Each named turn below is shown by a few rows before and after it. Which turns, in which order, take the first row of each later pair to the second? The first pair is answered.
fuza:
23 0 -162 43 349 -264 -114 -76 55 -112 143 226 251 -5 -165 -113 -184 -105 -115 -231 49 -385 21 -90 -238 46 155 173 189 -38 -33 219 235 -59 -57 66 8 -137 -298 363 124 -185 72 89 327 144 84 -78 202 56  ->  117 -82 -106 -155 92 -162 78 317 -206 152 -36 36 -420 -80 -102 218 167 -241 -179 -90 120 -6 -1 134 153 -73 188 -72 -307 -9 -152 219 250 -270 -169 65 -69 331 -79 5 -41 174 -153 331 -139 -138 117 -30 -142 -38
88 149 265 70 89 -14 160 527 -157 -64 -49 -63 -528 -187 28 335 270 -69 -101 236 299 -42 57 187 224 -80 -30 -361 -198 -159 37 236 -175 -51 90 219 -88 56 489 -122 -142 219 -87 -1 -592 -46 15 152 -128 -46  ->  19 55 367 285 -60 186 37 -308 138 -167 -311 -16 167 69 -41 -94 111 223 -47 393 401 137 -124 51 123 221 -49 162 310 -172 247 -117 -488 48 475 17 306 -251 488 35 -7 181 133 -373 -107 45 -147 -103 -79 58
-156 -122 -211 -29 9 -69 -23 -136 391 226 -31 -10 -91 40 -91 -104 113 91 30 150 101 -6 38 88 -77 -278 31 342 -137 -76 -112 -238 40 269 20 -44 18 -106 -59 -31 -38 -305 -144 164 179 136 -83 -224 141 -9  ->  -138 -49 -280 -22 92 -149 -31 45 333 230 65 23 -202 -44 -57 -26 106 25 13 92 46 -99 79 120 -97 -365 38 208 -194 -55 -145 -123 118 251 -57 24 -74 -79 -63 -38 -83 -351 -196 228 101 122 -37 -134 159 -12
-60 -98 -50 93 187 56 -128 -26 -107 -418 -268 -197 -84 -5 -379 36 71 -4 -151 181 248 336 158 -135 74 159 342 405 152 -86 176 -167 3 -356 179 42 1 -40 62 6 299 321 -91 194 -175 -114 -196 379 -4 -70  ->  -64 -15 -106 129 353 -82 -236 31 -76 -536 -74 -129 67 -40 -390 4 -58 -19 -126 70 170 88 218 -212 -135 164 327 368 261 -121 179 -53 111 -266 140 81 -107 -178 -65 157 323 167 4 185 -88 -11 -162 428 151 -51
nuno:
-95 -138 103 136 60 -107 -302 562 -139 -123 -250 -330 -246 -16 27 339 137 23 -150 192 260 120 -275 -42 120 45 112 -17 34 -390 175 363 -66 -224 34 257 -51 408 262 -19 82 30 -143 -104 -201 -29 -348 209 -7 41  ->  15 -100 19 121 -21 -20 -320 607 -183 -81 -201 -346 -246 48 -15 327 122 -86 -206 232 237 134 -368 -164 78 155 81 -2 48 -281 85 211 -99 -248 43 240 -72 389 227 22 83 22 -222 -146 -184 -34 -389 234 -39 76
-231 41 -286 238 226 -148 -219 -410 30 -98 89 36 163 33 101 33 -28 -44 54 -71 -44 -290 211 29 -184 32 85 116 103 -22 145 148 196 90 -6 -73 67 -120 -220 75 58 -115 188 129 98 -59 252 -102 136 -8  ->  -160 91 -362 262 235 -79 -268 -296 -6 -83 126 57 142 64 64 47 -61 -131 16 -96 -30 -349 164 -87 -215 101 46 95 100 44 86 94 196 63 -39 -35 -21 -144 -266 114 49 -136 134 81 104 -46 263 -63 96 -16
128 -34 -33 169 328 84 -319 426 -81 -6 -121 36 -61 9 -101 181 91 50 -124 -57 189 57 21 -119 68 -101 112 26 3 -223 47 134 -150 -246 29 145 1 13 156 2 -9 185 -137 -124 -86 -83 -165 51 -82 40  ->  180 -19 -90 147 231 188 -278 416 -85 40 -164 14 -62 52 -126 162 67 -6 -178 -18 167 102 -85 -209 63 24 75 61 33 -125 -60 -17 -184 -263 90 80 -10 -11 145 -37 -28 182 -192 -156 -56 -106 -193 71 -148 34
Dun:
-121 32 200 39 94 243 94 48 -265 290 -181 275 306 227 147 -45 348 -108 -116 -199 123 69 -28 -3 315 -177 88 429 -106 -158 53 -246 -85 -26 123 -207 -75 180 464 -203 7 296 348 -38 99 -10 -34 -134 -26 -25  ->  -145 143 176 -119 3 74 270 125 -296 286 196 272 242 85 274 -72 329 -24 99 -345 -197 -53 141 -43 235 -406 9 235 -113 -116 -86 -149 2 267 77 -123 -225 149 380 -117 -68 1 354 153 62 134 50 26 130 -34
-114 85 -184 227 691 -108 -406 -139 368 -302 -452 94 295 34 -70 -74 39 -53 121 -63 206 -262 139 43 -272 -317 146 -101 273 -52 20 92 262 -41 76 0 -340 16 96 83 190 -11 244 137 511 -47 355 -129 139 -13  ->  -162 89 -171 167 636 -166 -310 -164 357 -294 -368 92 278 -3 -10 -114 26 40 230 -75 129 -224 229 86 -243 -406 126 -111 280 -74 -9 120 279 31 82 -17 -339 33 136 90 200 -84 290 195 479 3 372 -135 171 -37
-119 -170 67 47 106 -164 -45 -456 4 94 23 88 185 56 150 -92 -65 49 20 115 -45 -116 63 197 119 -196 3 101 75 -45 121 -77 120 76 45 -95 44 35 97 -62 43 -105 97 48 88 -95 43 -204 177 -165  ->  9 -23 -97 5 141 -154 -81 -125 -63 93 314 125 196 26 121 -66 -127 -99 4 -10 -184 -296 90 -53 -29 -166 -97 -53 152 75 -71 -93 155 100 -2 25 -143 -54 -13 40 -6 -288 42 4 53 13 66 4 238 -113
36 -8 -84 7 44 227 1 -419 83 61 -205 65 122 188 -16 -250 -150 -90 -152 53 52 107 -14 -30 -56 118 0 279 78 188 -121 -267 72 71 182 -88 109 -78 -153 -69 -10 -63 -41 -101 296 52 76 -313 -141 28  ->  -62 -6 10 -111 -65 67 153 -483 69 69 -14 30 76 96 88 -297 -140 60 10 -52 -162 69 157 69 -45 -70 -48 154 56 140 -139 -130 129 285 180 -130 42 -91 -167 -39 -79 -249 9 89 238 134 110 -292 -52 22
vev:
51 -56 126 -208 57 227 -43 -220 -95 364 13 200 86 228 -122 -190 77 168 326 314 394 34 -64 210 269 -66 457 297 -90 508 339 4 -138 -116 1 -34 100 85 187 -8 2 -200 134 -144 -57 -92 34 31 -76 201  ->  105 -5 76 -193 33 245 -97 164 -201 364 58 187 -91 181 -142 -8 161 93 293 278 389 20 -79 136 304 -134 433 139 -203 468 317 114 -204 -219 -76 88 -32 184 243 -98 -20 -140 58 -117 -210 -143 26 218 -44 168
-101 -100 381 72 -63 225 -145 224 -81 -24 -8 -151 340 232 -123 -148 -2 246 249 -112 -277 50 -130 -221 -168 263 19 5 173 1 -198 -332 -147 444 428 73 15 -168 -69 92 -209 -236 -226 -233 62 68 32 -65 137 -14  ->  27 -101 295 99 -81 294 -168 424 -149 47 0 -171 219 240 -136 -40 54 107 191 -72 -252 75 -215 -297 -112 322 29 -54 85 28 -267 -363 -211 319 391 143 -7 -122 -47 16 -259 -141 -339 -245 -18 2 36 15 124 -19
-55 -236 89 128 -218 6 341 -65 -125 77 -215 -173 -68 110 121 14 107 -37 162 -5 -152 185 -90 -14 63 199 -142 -72 -172 224 -44 -64 -121 1 -41 22 -38 62 126 -90 -115 31 39 -45 -38 -28 -111 -115 -158 8  ->  -101 -189 116 131 -153 -81 332 116 -134 1 -89 -171 -105 34 199 69 181 -1 243 -82 -216 99 11 6 56 60 -152 -222 -167 141 -33 88 -163 57 -141 122 -97 49 158 -113 -114 -24 82 4 -88 32 -91 -35 -49 23
vemo:
211 5 -101 18 274 145 -405 -70 149 -55 -193 156 219 217 -212 -106 -208 -234 -291 134 128 -184 -145 -93 -265 274 77 64 164 120 -39 -157 122 -134 55 -26 -101 -152 -14 66 255 5 -75 -186 248 65 -95 -83 42 71  ->  228 24 -110 -26 105 193 -310 -81 168 -31 -130 117 198 287 -193 -130 -196 -226 -278 110 54 -142 -193 -141 -243 322 9 84 196 182 -129 -265 12 -68 117 -33 -114 -168 -23 96 213 -41 -91 -185 239 96 -128 -57 8 78
-4 -262 -14 21 33 16 56 -299 289 -182 511 299 -94 261 480 -38 80 -3 91 -140 -304 113 203 262 117 -224 312 38 81 0 173 -369 17 69 333 203 74 71 149 234 -340 98 19 113 104 -111 417 -19 52 105  ->  -9 -226 -27 -9 110 -5 31 -224 275 -205 543 281 -118 228 501 -26 56 -17 86 -150 -312 86 244 296 84 -263 292 39 94 -15 165 -315 62 82 257 210 46 44 117 224 -366 60 3 142 57 -97 432 0 83 93
208 -90 127 -542 -421 171 -3 3 211 210 34 -238 222 209 46 -175 -388 -128 5 -288 3 -32 -316 277 -222 482 86 -134 236 584 -299 -412 57 162 -5 -264 -40 -177 83 320 457 246 91 106 1 139 -258 -20 -52 181  ->  179 -28 63 -581 -170 -1 -19 224 137 140 200 -179 140 78 72 -101 -439 -226 9 -393 -18 -289 -170 300 -327 352 64 -298 188 549 -322 -161 270 199 -181 -183 -225 -176 10 366 461 151 102 257 -87 180 -162 25 61 207
Pairs:
Between the rows of a pair lie 2 to 3 turns.
-43 66 115 27 -65 -1 -201 309 68 -255 100 -56 114 -127 93 222 114 271 67 -76 -57 74 175 -61 77 -175 103 -11 58 -336 172 115 -320 -64 -61 159 24 -30 201 -144 69 -40 48 -242 -42 141 -168 307 208 152  ->  -23 -2 121 -14 -218 86 -110 254 41 -133 -54 -98 31 -77 103 228 181 312 21 47 -11 266 95 -4 172 -103 94 37 -48 -300 142 -19 -397 -114 1 65 97 95 242 -263 54 77 -3 -272 -111 71 -189 234 71 133 => nuno fuza Dun
-148 -117 88 197 115 -35 113 51 77 -199 -59 -45 -2 -26 39 211 -103 -58 -117 130 65 277 131 160 100 -76 118 -5 66 -295 192 241 -186 -23 61 -16 127 203 52 -3 14 125 73 88 302 53 -218 8 106 -60  ->  19 -11 -84 232 168 -4 -10 338 14 -188 77 -12 15 33 -10 281 -188 -232 -202 58 27 113 61 -83 -47 60 40 -60 134 -199 56 193 -156 -91 16 87 19 116 -40 71 -19 43 0 -18 337 92 -240 166 144 -38 => Dun Dun
-266 -102 75 -172 -402 -151 232 306 -123 184 84 -91 -350 -1 122 -244 337 130 -25 20 -212 75 223 279 301 6 1 -197 -174 16 100 135 114 101 -102 13 76 375 6 -173 -286 -80 203 367 -41 -128 198 32 -31 122  ->  -322 -148 94 -166 -376 -217 261 25 -61 213 62 -54 -190 5 83 -365 256 188 -10 30 -246 18 233 380 228 34 35 -86 -129 46 108 88 246 209 -87 -133 120 302 -65 -54 -248 -188 295 393 104 -51 261 -125 -57 113 => vev vemo
57 -46 91 -86 -181 66 -19 141 -239 -67 251 72 24 210 155 101 134 -24 165 -128 -50 223 171 114 89 -132 -11 -21 -40 -78 137 183 -356 33 -33 89 26 258 123 -284 98 54 164 -87 -141 -259 -7 140 -85 -135  ->  68 38 21 -100 -166 29 -70 253 -217 -106 422 109 100 183 152 55 55 -86 174 -197 -137 71 170 -7 -25 -113 -45 -76 64 -49 61 217 -344 101 -60 154 -55 158 23 -215 98 -67 184 -97 -90 -176 11 224 0 -124 => fuza Dun fuza
96 -165 -68 -101 -255 -16 -159 -88 315 -257 301 29 25 -328 238 177 48 369 577 -246 -180 -13 467 -23 35 -320 -224 -45 285 -237 501 490 -138 603 -473 144 177 -341 379 90 364 -182 389 215 45 125 148 -357 359 -17  ->  385 -132 -313 196 30 322 -630 0 311 -303 -61 134 304 -46 -95 228 -203 -69 127 -173 202 -117 124 -421 -162 222 -197 213 570 -71 422 195 -162 135 -447 107 213 -529 225 220 522 61 248 -263 363 21 53 -359 271 19 => Dun vemo vev
55 -190 145 105 316 73 21 -418 -155 -93 -192 169 -316 81 -116 -33 48 -44 -14 249 200 207 40 447 126 -182 -1 29 -231 -19 136 74 440 59 1 -259 122 400 94 -163 128 68 47 170 86 -182 70 -395 54 -40  ->  -6 -108 81 -53 237 -67 173 -468 -119 -48 119 158 -221 -33 -39 -184 -34 -9 146 107 -96 42 153 392 -28 -276 -97 -41 -162 103 -24 42 563 356 32 -266 13 277 -48 -24 97 -254 96 297 146 14 141 -317 156 -47 => vev Dun vev
278 -46 -201 -12 -238 61 110 133 -223 290 -250 -50 44 8 -111 200 89 -362 -179 49 -175 341 -75 -375 -24 195 75 -220 -43 84 -206 -163 132 -125 21 -33 -31 -13 -20 -169 -229 51 -173 77 -190 77 60 61 -398 112  ->  241 70 -295 24 -14 -93 -11 188 -143 155 -8 51 247 -88 -118 119 -112 -372 -137 -124 -292 1 43 -471 -264 149 14 -236 123 62 -213 22 293 17 -41 21 -166 -221 -158 4 -175 -175 -89 65 -73 277 135 117 -163 122 => fuza fuza
-28 -16 75 -61 -322 125 356 -17 -45 215 -83 -151 -239 0 115 22 287 169 55 188 -177 323 -43 14 280 -149 -40 -26 -116 79 77 -77 -194 71 -1 -29 130 214 173 -250 -128 196 -23 125 -195 -73 -44 76 -41 -32  ->  -175 12 117 32 -161 -25 250 -316 148 6 54 -58 213 10 134 -231 111 355 220 64 -279 99 71 -51 47 -195 -37 146 234 -37 206 16 -187 283 96 -16 197 -85 87 0 -34 -106 208 24 106 118 -46 5 232 34 => vev fuza
-241 -125 203 -79 -1 -134 115 -637 207 -66 10 26 227 -21 -10 -348 -60 212 180 -35 -44 -14 133 163 -77 -14 28 180 166 38 -55 -7 219 243 76 -260 212 -59 -127 48 84 -226 205 99 209 139 60 -258 88 19  ->  41 65 -94 -265 -113 -56 190 279 -133 137 318 -68 -350 -128 0 47 54 -235 29 -144 -216 -61 62 -44 -64 11 -89 -257 -187 271 -489 -39 291 94 -154 -82 -175 142 -187 -81 -94 -181 -139 264 -212 49 121 130 -51 -29 => Dun nuno fuza
-8 31 -76 -298 -251 -17 154 -142 -82 202 204 -159 -168 -61 75 -121 -94 36 78 -40 -400 -20 2 122 -47 -97 -143 -96 -179 319 -345 -148 247 302 73 -92 -144 102 -97 39 -177 -231 30 329 -71 124 229 -183 2 -73  ->  -119 -51 58 -222 -256 2 159 -559 37 132 13 -159 10 -28 84 -257 -62 222 140 47 -261 90 2 262 -8 -142 -74 87 -61 179 -159 -135 144 329 171 -194 53 53 -8 37 -133 -166 129 283 33 112 171 -364 37 -74 => vev fuza nuno
-225 -85 112 -99 -192 53 186 -175 24 88 77 -52 9 88 208 -201 166 159 246 89 -181 189 51 -21 146 -140 76 -23 28 -53 74 -169 -400 392 150 59 52 -15 -68 -82 -13 -16 204 22 -241 115 -183 -58 64 49  ->  -253 -139 176 -83 -100 38 176 -154 -8 54 -60 -35 -59 58 210 -101 224 141 203 120 -49 246 51 92 218 -180 122 -28 -36 -153 148 -77 -386 291 135 35 98 57 13 -147 -17 60 194 20 -279 36 -188 -105 51 12 => vev nuno
-54 -43 -15 83 -67 -238 0 -168 -27 -55 309 250 118 41 -49 -99 -142 68 236 -40 -2 -292 205 -98 -16 -5 113 -218 4 63 -32 399 77 198 -51 -41 -27 -109 39 300 -85 -24 72 -121 135 58 17 106 86 28  ->  53 -79 -60 9 -164 -119 47 163 -179 68 206 174 -240 30 -57 105 -9 -119 124 29 81 -135 145 -75 127 -8 119 -370 -265 105 -133 348 43 18 -142 -8 -80 108 117 133 -133 143 -115 -83 -83 -93 9 214 -58 -1 => fuza vemo Dun
15 72 -133 -93 290 -365 7 -2 50 -14 349 155 -41 -192 -6 -9 -172 -108 93 -267 -181 -550 343 31 -270 -108 -44 -171 -58 77 -143 287 504 268 -191 -38 -190 -154 -224 260 -72 -348 49 226 -89 289 233 -76 223 -192  ->  199 62 -178 164 568 -133 -423 283 -15 -109 -22 204 -19 -66 -191 194 -186 -367 -230 -175 211 -561 141 -138 -235 138 64 -85 -1 -38 21 306 339 -196 -272 65 -111 -171 -154 198 16 63 -4 -100 -47 110 100 -10 192 -185 => Dun vev
-188 66 118 -150 -100 -192 124 -177 64 -160 298 -44 182 -79 169 -119 -47 309 207 -135 -304 -57 118 18 -22 -201 105 -76 123 -21 60 148 -90 241 79 51 -16 -53 3 102 -16 -232 278 121 97 143 50 30 162 40  ->  -162 -52 134 -217 -275 -51 286 -438 34 71 14 -117 18 -29 107 -170 -17 267 121 42 -213 220 -9 185 132 -63 101 70 -45 138 -72 -126 15 190 138 -187 89 117 -3 18 -74 -59 194 192 103 -13 89 -224 -101 -13 => fuza vev
19 48 -87 -130 -22 -179 196 -363 -39 134 232 -36 -19 -31 22 -244 -175 -58 75 -99 -194 -163 41 166 -96 74 -106 -29 -90 240 -341 -104 440 263 -22 -335 -85 -38 -309 186 -108 -374 44 341 112 146 208 -186 -46 -112  ->  120 9 -100 12 70 17 -6 -452 -6 99 -47 14 170 145 -120 -278 -255 -201 -131 -1 63 -165 -136 36 -118 341 -91 200 52 250 -299 -260 381 24 13 -378 16 -118 -340 205 -45 -188 0 71 302 93 151 -254 -109 -82 => vev Dun fuza
-9 -155 7 28 -44 45 97 -301 36 36 -187 34 -12 46 19 -26 64 104 56 163 103 97 34 239 124 -5 142 92 -51 42 -43 1 -26 -73 159 -94 187 86 27 -163 62 111 29 -5 15 -69 35 -251 -99 -45  ->  13 5 -69 19 113 -83 -45 220 -50 -104 109 87 -126 -94 82 179 53 48 88 -19 21 -196 164 111 18 -185 134 -182 -82 -78 -22 292 1 -61 -14 202 -45 63 11 -132 43 -28 13 21 -116 41 73 39 108 -29 => vev vev nuno
-189 27 84 49 98 -29 45 -254 169 -244 -86 45 334 -117 -52 -185 -91 167 156 -74 -55 -115 -104 -36 -96 92 33 83 185 -183 223 19 -46 275 144 84 141 -166 -160 121 -32 -61 224 22 224 126 -14 -250 171 11  ->  22 185 -141 -85 -78 53 94 446 -84 -126 217 -33 -24 -126 -32 90 7 -87 109 -167 -253 -148 -157 -278 -126 127 -61 -255 16 -61 -43 -24 -152 211 22 289 -145 -45 -165 52 -179 -91 -31 64 -48 100 -23 150 123 -11 => vev vemo vev
13 -49 -123 -1 -200 78 142 -26 0 166 -37 -61 -63 81 54 57 35 35 -49 -10 -18 25 -56 21 47 137 21 23 15 33 -68 -227 -100 49 94 -33 53 16 49 -68 43 -9 4 -127 -37 50 37 -113 -125 -9  ->  14 56 -175 20 -49 3 64 209 7 52 130 -13 -25 37 33 102 -33 -24 -41 -115 -81 -191 28 -91 -73 92 -6 -94 66 -1 -46 -116 -60 44 3 96 -75 -52 3 19 66 -123 34 -138 -48 118 73 -5 23 11 => fuza vev vev
-158 -113 115 222 284 -51 -110 -441 -38 37 -384 339 -97 -29 114 110 17 62 -139 21 12 154 145 41 -12 -34 50 81 -123 -43 53 -22 510 95 -300 -220 177 0 -17 139 -44 -140 131 20 179 15 246 -124 -144 -115  ->  -93 -41 35 196 327 -53 -185 7 -171 74 -273 322 -326 -67 143 326 104 -53 -156 -43 7 119 151 -6 7 -102 58 -113 -250 -52 -43 101 499 3 -431 -75 57 68 9 51 -62 -78 32 62 16 -26 258 96 -153 -141 => fuza vev vev
-36 -227 -21 -40 186 -84 135 92 -26 82 115 -1 -253 52 272 -23 74 101 47 -71 -285 -26 318 -3 -41 9 -164 -182 81 13 -14 244 220 137 73 224 -137 -14 -58 -49 64 -45 13 154 -60 101 196 90 58 -155  ->  26 -247 -75 -37 102 45 135 -205 31 159 -8 -3 -51 140 145 -227 -14 38 -31 37 -265 20 193 -66 -107 231 -206 25 205 191 -111 -69 261 138 213 66 -72 -99 -157 21 95 -68 -13 41 150 105 209 -44 -85 -154 => vev Dun nuno
-77 39 182 60 39 -121 157 97 -34 22 -162 94 -51 -82 46 86 182 33 161 9 66 167 61 -8 109 -199 92 -74 -61 -68 120 248 -162 -23 -168 107 58 149 110 -88 -170 -77 183 26 -340 -56 29 184 -16 -91  ->  -100 104 141 128 154 -189 43 -2 59 -85 -45 164 178 -84 1 -27 34 68 183 -85 9 -39 104 -104 -72 -187 77 -40 119 -96 112 277 -113 53 -151 119 20 -2 16 50 -98 -273 267 -25 -209 67 31 203 118 -43 => fuza fuza
34 -3 2 209 -184 -87 7 89 328 378 12 116 -14 -182 57 -202 -1 -139 248 182 -125 129 75 133 -37 54 1 -228 185 32 -139 177 140 237 251 -68 75 147 -328 67 -281 -345 63 -74 15 20 49 9 -212 157  ->  105 -2 -9 211 -236 9 3 199 278 425 -27 95 -113 -117 40 -117 38 -231 206 242 -84 231 9 67 26 103 15 -242 90 53 -164 140 43 132 221 -28 97 214 -285 -11 -254 -247 -9 -91 -66 -54 -22 42 -276 145 => fuza fuza vev
-278 -275 -155 -92 -199 -43 334 -228 111 35 71 24 -255 58 119 88 140 323 -81 -253 -214 105 -140 373 -14 -94 -63 189 -286 419 -140 -199 84 -7 29 -353 -130 288 -222 -173 -77 67 -200 400 -94 -451 375 -47 -157 -330  ->  -259 -142 -291 -99 -114 -96 280 -214 169 -29 303 61 -37 73 62 -3 -42 252 -53 -355 -368 -152 -120 189 -263 -31 -151 189 -84 522 -230 -256 160 135 41 -344 -219 86 -392 22 -55 -175 -143 317 64 -284 413 40 2 -255 => Dun vev vev
178 187 291 0 -83 -64 160 -523 85 188 183 7 -42 -73 -189 -521 189 -18 36 -14 232 40 -13 144 -186 137 132 -49 278 186 81 -564 198 206 -234 -227 -28 5 21 -101 17 52 65 -84 140 81 65 -226 -13 7  ->  231 226 265 -101 -226 -28 240 -299 -20 296 276 -44 -236 -68 -156 -421 278 -97 42 -8 165 109 -63 93 -111 110 94 -143 161 236 -44 -629 190 184 -252 -193 -117 80 69 -205 -27 75 -21 5 10 42 79 -119 -121 -15 => Dun fuza fuza
4 210 -42 -164 1 -88 23 97 23 19 262 -99 -61 -106 24 -34 -71 -33 48 -124 -337 -112 4 -37 -119 68 -164 -112 18 147 -253 -62 121 151 -10 -40 -244 -49 -109 89 -72 -193 -72 143 128 112 -25 90 207 -14  ->  123 191 -16 -92 -210 123 -17 214 -35 107 93 -181 -143 20 -10 75 32 -69 -67 0 -218 118 -178 -145 20 222 -141 -62 -29 161 -216 -274 -191 -25 75 -31 -155 11 10 -74 -82 47 -183 -37 57 -67 -158 147 97 -2 => fuza fuza vev
372 -102 153 -400 -216 219 -11 138 167 400 -151 -162 58 125 -198 -16 215 34 -157 260 -112 384 -329 51 110 199 -248 96 -100 217 -401 -522 -77 -290 138 95 90 -37 56 -221 -78 196 -216 -61 41 -108 243 -109 -391 -41  ->  300 9 118 -464 -328 107 54 8 305 333 203 -127 332 94 -127 -221 90 232 58 119 -390 208 -204 -65 -94 102 -331 57 100 252 -491 -551 -105 37 202 128 0 -235 -49 -12 -108 -163 -108 -66 201 117 307 2 -190 -8 => Dun Dun fuza
-63 -42 43 260 -38 -88 -237 -128 -62 -329 -33 -52 158 66 56 139 41 -64 21 -198 18 44 110 -122 -30 -120 -63 -9 117 -310 329 171 -288 30 104 208 154 2 119 35 211 -76 265 -299 113 -121 -35 48 87 97  ->  108 94 -169 122 -183 -47 -175 227 -208 -207 229 -86 4 47 22 192 24 -293 -18 -265 -195 -49 55 -310 -135 -7 -145 -160 43 -78 -35 -3 -258 61 46 246 -64 20 -2 38 126 -140 93 -255 12 -118 18 281 6 93 => vemo fuza nuno
-68 -193 303 208 -225 401 -95 -207 300 198 -54 -159 130 180 124 201 -30 90 239 91 136 -110 48 -454 -92 2 -97 102 11 44 321 -276 -299 -294 230 -206 154 -489 166 66 94 108 160 -179 -145 -107 -153 -57 65 165  ->  -122 -197 403 153 -249 292 17 -23 253 191 30 -195 -69 53 287 311 96 207 343 49 44 -47 172 -314 0 -230 -86 -41 -157 -82 405 -83 -340 -234 165 -76 129 -380 248 -55 25 142 142 -6 -359 -133 -156 37 62 138 => vev Dun
